Each named turn below is shown by a few rows before and after it. Which turns, in which order, take the first row of each later pair to the second? The first pair is answered.
Q (before -> after):
[ -9.6  16.7  -2.8 -21.9  -8.0  12.8 -22.2  -6.0 -23.4  13.5  -3.5   7.7
  18.7  -0.6  25.5  -2.0]  ->  [-14.7   3.9  19.0 -15.9  16.2  -4.8  -7.2  -6.3   3.0  10.1  25.1 -12.6
   7.3  17.0  16.1  25.2]
[-10.8   2.2  -3.1  -9.3  -9.9  17.6  -6.7  -4.4 -18.5  13.5  -4.2  10.2
   0.1 -14.0   9.4 -13.8]  ->  [-14.3 -11.0  16.2  -1.8  11.7   1.8   8.9  -6.5   5.5  12.7  24.6  -8.0
 -11.2   3.3   3.5  13.3]
[ -3.0  -7.8   8.7  11.5  -1.3 -11.6  22.3   4.7  12.0   8.4   3.0  -3.5
   5.0  19.0 -26.9   7.8]  ->  [  4.6   5.8 -12.5  10.9 -15.2  -3.8  14.0   7.0  -0.7   6.7 -16.5   9.7
  16.2  10.0 -23.3 -11.8]
[ 15.0   7.2 -16.0   4.1  10.7   3.9  10.7 -10.2  20.0 -15.6 -15.1  -2.5
   6.2  -2.6  10.8 -16.4]  ->  [  1.2  -2.8   2.3 -18.7  -4.5  21.5  -3.0 -16.6   0.8   2.2 -14.6   7.5
   3.9 -17.3  16.5 -16.5]
E (before -> after):
[-10.2  -4.6   3.9  25.2  -8.6 -11.1  -4.2  11.9  14.7  -6.0  -8.0  -8.8
   9.0  14.3   2.9  -6.6]  ->  [ 15.0   8.6 -17.8  24.9   4.5  -4.1   2.6   5.0   6.7 -15.7  -8.6  -6.1
  10.5   9.4  -1.3  -7.7]
[  2.7  -1.2   1.4 -21.1   0.2  18.7  -5.6  -6.0 -20.3   9.6   2.3  12.7
  -0.7 -10.6   4.3   3.9]  ->  [-11.2  -7.9  11.6 -15.9 -10.7  13.0 -10.5   0.6 -14.3  12.1  -2.5   7.5
  -0.9  -6.3   6.7   0.3]
[-4.4 -5.6  2.6 -1.0 -7.3  1.5 -7.8 -2.1 -0.5 -2.4 -1.7 -5.2 16.1  3.4
  0.6 12.4]  ->  [ -2.8  -1.1   0.2   3.0  -7.0  -2.7 -11.2  -2.4  -0.1   0.4  -3.6  -6.2
  14.2   4.8   0.2   7.9]
[ -5.5 -10.3  26.7 -19.1   9.1  10.4  -2.5  -6.1  -1.6   3.6  25.9  20.2
  -0.5   1.0 -12.8   8.4]  ->  [-24.8 -14.8  30.6  -4.6  -9.4  -1.7  -7.5   3.9   9.8   6.3  15.2  16.6
   5.6   9.9  -9.5  -4.5]
Y (before -> after):
[ 13.6   4.7 -18.8  -4.0   4.2  22.0 -23.9   6.1 -13.0  -0.2   5.3  16.0
  13.9 -22.2   7.0 -15.2]  ->  [-13.3  -4.7  -6.2  20.5 -13.3  -7.4 -22.1  23.8  15.9  -4.1  -1.2   1.0
  17.5  -0.6   6.9 -22.9]
[ 13.6   9.7   2.7   4.2   4.6 -10.4  -1.6  -0.2   6.5  -8.4  -7.6   4.8
  14.9   5.7  -0.2 -17.2]  ->  [ 14.3  11.5   6.8   4.0  12.0 -14.0   2.2  -2.6  11.0 -10.0  -0.4   1.9
  11.5   7.3  -2.7 -11.1]
[ 3.6 10.2 -1.3  2.9  1.5 -4.3  1.5 -2.8 15.6 -2.7 -6.2 -2.9 -6.5  1.1
 -5.0 -4.5]  ->  [ 8.6  9.4 -1.6 -1.5  7.3  0.6  2.8 -5.7  9.9 -3.1 -1.5 -1.6 -6.0 -3.4
 -5.8  0.0]
Now pairs of rows:
Between the rows of a pair lie 2 to 4 turns.
[ 42.5  22.0 -39.5  -2.6  13.6  27.8   0.4 -13.7 -43.1 -12.3   2.7  -8.9
   7.2  -9.5   7.0  22.2]  ->  [  1.7  10.0 -25.6  50.1 -19.0 -24.5   5.6  19.4   9.2 -18.0 -15.3 -38.9
  16.3  28.2   7.0   4.9]	Q, Y, Y, E
[  1.0  -6.7  41.8 -17.6  28.4  -5.1  12.2   7.1  10.3  11.6  23.4 -14.7
  -4.6  21.5 -17.3  21.4]  ->  [ 11.1  16.0   4.4 -26.7  -6.3  20.9 -13.0   9.3 -33.2  13.1 -25.1  20.4
  18.0  -9.4  -3.7 -27.6]	Q, Q
[ 26.9  10.2 -28.5  -1.6 -13.2   1.9   3.6   2.7 -22.0  -7.5 -32.2  17.1
  13.2 -19.9  -5.5 -17.0]  ->  [ 41.3   3.6 -15.2  -1.1  28.4  -8.2  26.5  -8.5   3.3 -14.6   9.3  -1.3
  -5.0  -3.6 -16.8  21.3]	E, Q, Q
[-50.8 -18.9  40.0  -9.4 -13.9 -21.4  -4.8  12.4  17.4  12.8  -5.4  -5.4
  -0.4   9.6   7.2  -1.1]  ->  [ 17.5  15.7 -19.9  11.7  37.3 -25.7  27.9   0.0  29.4 -26.2   2.1 -11.8
   7.3  18.2  -8.8   5.3]	Y, Q
[  7.5   6.3  -1.8 -23.9   2.4  15.8 -13.9 -12.6 -18.1  11.5   4.6   0.3
   0.2  -9.6   4.3  12.0]  ->  [ -9.9  -6.5  16.7  -7.8   6.1  -7.6  -7.0  -3.9   9.5  11.5  16.9 -18.5
  -3.8   9.6   1.5  21.4]	Q, E
[-17.8 -14.3  13.5  -5.1  -8.4 -21.1  -8.1   1.9   7.1  15.3  19.1 -19.6
  13.5   5.2  20.5  -8.4]  ->  [  1.6  -8.8   4.7 -26.6   7.8   1.1  -8.6 -12.9 -15.7  16.4  27.6  -6.1
  10.6 -10.7  18.3   0.2]	E, Y, Y, E
[ 13.8   0.8  10.8 -13.1  24.0   1.7  13.9  -2.3   1.4  -8.8  23.2   1.1
 -16.6  -5.8  -1.3  36.7]  ->  [-22.3  -7.0  22.2  14.2 -15.7 -25.4   4.4  21.0  19.0  -5.7  -2.0  -9.4
 -10.2  10.1   4.0  11.6]	E, E
[-21.6  -5.0  23.4 -14.4 -24.0   2.7  -3.5   6.8  -3.4   8.0 -11.9   0.9
 -10.7   5.8   7.6  -8.7]  ->  [-12.5  -3.0  17.3 -21.8 -19.9  11.2  -5.3   0.7 -14.7   8.7 -11.9   7.4
 -11.9  -2.0   9.2 -10.3]	Y, Y, Y
[-35.4 -17.7  32.8   4.4 -16.0  -9.1  -0.6   4.8  16.4  19.7   5.6  -7.7
  -1.6  10.9  -0.2   8.5]  ->  [ 26.0   6.9  -3.9  -6.0  33.8  12.7  18.2 -17.3   2.6   1.4  21.8   1.6
  -5.8  -1.5 -11.8  24.5]	Q, E, Y, E
[-41.5 -19.2  36.6  -0.9 -16.9 -19.5  -0.7  15.4  13.2  14.8  19.7 -15.2
   0.6  14.4   5.2  14.8]  ->  [-21.8   8.1 -11.5   7.0 -42.7  -6.9 -15.3  18.2 -14.1   3.5 -28.5   7.0
  20.4  -4.7  10.6 -31.2]	Q, Q
[ 38.1  -8.9   3.6 -17.0  18.2   0.3  21.6  -8.8   5.4 -15.2  27.1  -2.7
  -4.5  -9.4 -15.5  14.6]  ->  [ 11.3  -7.5  -5.2  17.6 -21.3 -27.9  13.2  13.8  24.7 -22.4 -12.3  -9.8
   9.8   6.2  -9.8 -22.3]	E, E, Q
[ 18.4  -5.4 -13.5  -5.3  16.0  26.8  -1.8  -7.4 -11.8   8.4  -7.8  15.7
  13.6 -21.8  11.7 -12.6]  ->  [-18.8 -29.4  27.3  -2.5   7.2   7.9  -4.6   1.0   7.7  21.7   8.8  -0.2
   3.0  -6.4  13.5   0.8]	Q, E
[ 32.2  18.0 -23.3 -15.5  35.9  -4.3  14.1 -35.7 -10.4 -21.4  23.3   4.4
 -11.5  -5.8 -10.7  12.2]  ->  [-14.4 -11.8  24.9 -41.1   7.8   5.1  -7.2 -32.3 -22.5  12.9  29.7  11.0
 -18.9 -15.8   2.7  17.9]	E, E, Y
[  0.6  -3.1  -3.4   1.6 -25.6   0.0   5.0   5.3 -16.3  -2.2 -35.7   8.2
  30.2   7.0  11.0  -8.9]  ->  [  0.5  -6.5  -0.7  17.0 -14.2 -16.1  16.8  10.7   7.0 -10.1 -26.0  -8.6
  26.6  21.5   5.6  -2.0]	E, Y
[  4.1   3.0 -16.2  39.1  -7.7 -18.6  -0.4  21.1  26.0   5.5 -13.2  -5.1
   6.7 -13.2 -13.8 -13.7]  ->  [ 32.7  10.6 -26.9   7.5  17.3  10.4   1.8  -1.6  -4.0   7.0   1.2   9.8
   0.0 -33.2 -18.0   0.5]	Y, Y
[-10.6   4.4  -6.4  11.0 -30.4 -10.2  -9.4  20.7  -4.0   6.0 -39.9   8.0
   9.7   0.5  11.3 -22.3]  ->  [-14.6  -7.8  18.7  20.4  -3.9 -30.2   9.4  22.2  26.4   2.6  -8.0 -17.6
  -3.2  22.6   4.5   8.6]	Q, Q
[ 12.9 -15.0 -10.6 -15.5 -24.5  24.7 -15.9  19.9 -40.5   5.1 -28.2  30.4
  11.8 -14.8   1.6 -16.0]  ->  [  7.5 -21.4   1.5 -23.9 -21.9  25.7 -15.6  14.8 -43.4  12.2 -18.8  29.0
   6.5 -16.6   1.8  -7.9]	E, E
[ -5.4  -2.8  -7.0 -33.8  -7.2  25.9   1.4 -10.7 -22.6   0.6   1.4  18.1
  -1.3 -18.7   6.4   7.9]  ->  [-14.3 -15.0  12.3  -3.4   7.2  -9.5  22.1  -2.2  23.9  -9.6  21.0 -13.7
  -8.1  15.5  -2.3  25.5]	E, Q
[  3.1  20.4 -36.6   1.4 -10.0   3.8  -4.3  11.4   3.7   2.6 -24.6  15.4
  15.4 -17.9  11.1 -37.2]  ->  [ 22.2  26.4 -42.7   1.3  13.0   3.1   6.9   4.9   8.8  -7.9 -13.6  12.4
  11.9 -12.8   6.9 -25.4]	E, Y, E
[  5.0   0.8   6.4   3.5  34.4  11.2   9.3 -18.6  18.8 -13.8  22.8  -9.9
  -8.6  -0.6  -3.5  34.5]  ->  [-29.4  -2.4   6.1  31.5 -15.8 -14.7  -3.9   8.0  31.3 -13.1 -16.0 -12.6
   6.9   8.7   4.4  -5.1]	Q, E, Y, Y
[ 15.8  13.7 -13.3 -37.0  -7.0  30.0 -10.6  -4.8 -49.9  13.6 -11.7  33.7
  15.3 -32.9  -1.1  -3.8]  ->  [ 12.9  -3.0  14.0 -45.9  20.6  24.3   5.6 -13.9 -34.3  18.4  28.4  18.4
  -1.6 -22.1  -7.6  34.9]	E, E, Q, Y
[-18.4   5.3  27.5   4.7 -15.4 -20.9  -4.9  15.6  12.7   5.2 -15.8 -12.7
  -5.7  15.0  10.7 -12.7]  ->  [ 12.2  25.7  -7.3   8.6  -9.4 -13.3  -2.3  10.7   3.3  -8.5 -30.6  -3.2
   2.7   8.8   8.9 -26.3]	Q, Q, E
[  0.6  -8.2   7.6  15.0  34.1 -19.1  27.0  -3.4  36.7  -0.4  28.4 -22.6
 -19.0  15.0 -12.0  28.3]  ->  [  8.7   1.2 -10.9  32.2  28.1 -28.5  27.4   4.4  42.6 -11.3  14.8 -23.8
 -11.1  21.0 -13.0  10.5]	E, E, E
[ 43.4   8.7  -4.2 -37.7  30.2  33.6   1.3 -24.7 -28.7  -3.1  20.0  15.0
 -15.9 -14.9  16.1  21.2]  ->  [-22.9 -10.9  23.7  33.2 -20.0 -41.4   2.9  22.6  40.0  -9.3  -5.3 -27.0
  -8.5  36.4  18.1  -6.8]	Y, Y
[ 12.9   8.0 -11.7 -13.3  29.6   1.4  15.7 -16.9   4.3 -11.1  25.5  12.7
  -6.6   2.8 -15.3   9.4]  ->  [-11.6   4.5 -10.1  17.1   6.4 -30.7  13.5   1.8  29.6 -17.3   7.1  -0.4
   3.2  22.4 -15.5 -10.0]	Q, Y, Y
[ -2.0   4.3 -11.7 -19.4  35.9  -9.8  34.0  -5.0  -7.3 -27.2  10.0 -29.2
  -7.0  18.6 -13.9   6.9]  ->  [ -4.0  -0.4  -5.8 -44.1  26.5  13.2  20.2 -12.7 -34.0 -12.4   8.8 -14.5
 -10.3  -1.9  -6.2   7.3]	E, E, Y
[-22.6 -14.5  22.5   9.4   8.8 -22.8   9.9  12.7  22.6  -9.7  22.6 -15.7
 -19.8  17.5  -1.3  17.3]  ->  [-41.3 -17.2  21.6   7.7 -24.8 -15.7  -8.6  20.4   9.6   2.6  -4.8  -4.1
  -9.8   7.8  10.2  -6.0]	Y, E, E
[ -4.9  -1.1  -2.2   7.1 -17.1   1.8 -11.6   6.0  -4.6  -3.7 -15.0   8.3
   5.4  -6.3   7.8 -18.1]  ->  [-10.0  -6.3   8.4  16.8  -7.3 -14.7  -2.8   9.5  15.6  -5.9  -0.7  -6.2
   1.2   9.3   6.0  -4.5]	Q, Y, E, Q
[ 13.3  17.0 -29.0   9.1 -13.4   3.6  -7.3  13.5 -13.2  -2.5 -39.0  19.3
  18.8  -7.7   9.4 -36.1]  ->  [-32.5 -24.1  44.7 -21.3  -8.5   5.1 -10.2  11.2  -6.2  28.5   5.9   5.1
  -7.2  -1.3  12.9   7.8]	E, Q, E
[ -6.1   4.9  -8.0   1.4 -19.9   3.5 -11.7   3.4  -9.2   1.2 -20.7   8.6
   9.0  -7.8   7.3 -19.2]  ->  [-11.6   0.6  -2.7  18.4 -12.8 -16.8  -2.1   9.5  14.7  -3.4 -15.1  -7.4
   5.9  10.4   2.0 -14.8]	E, Y
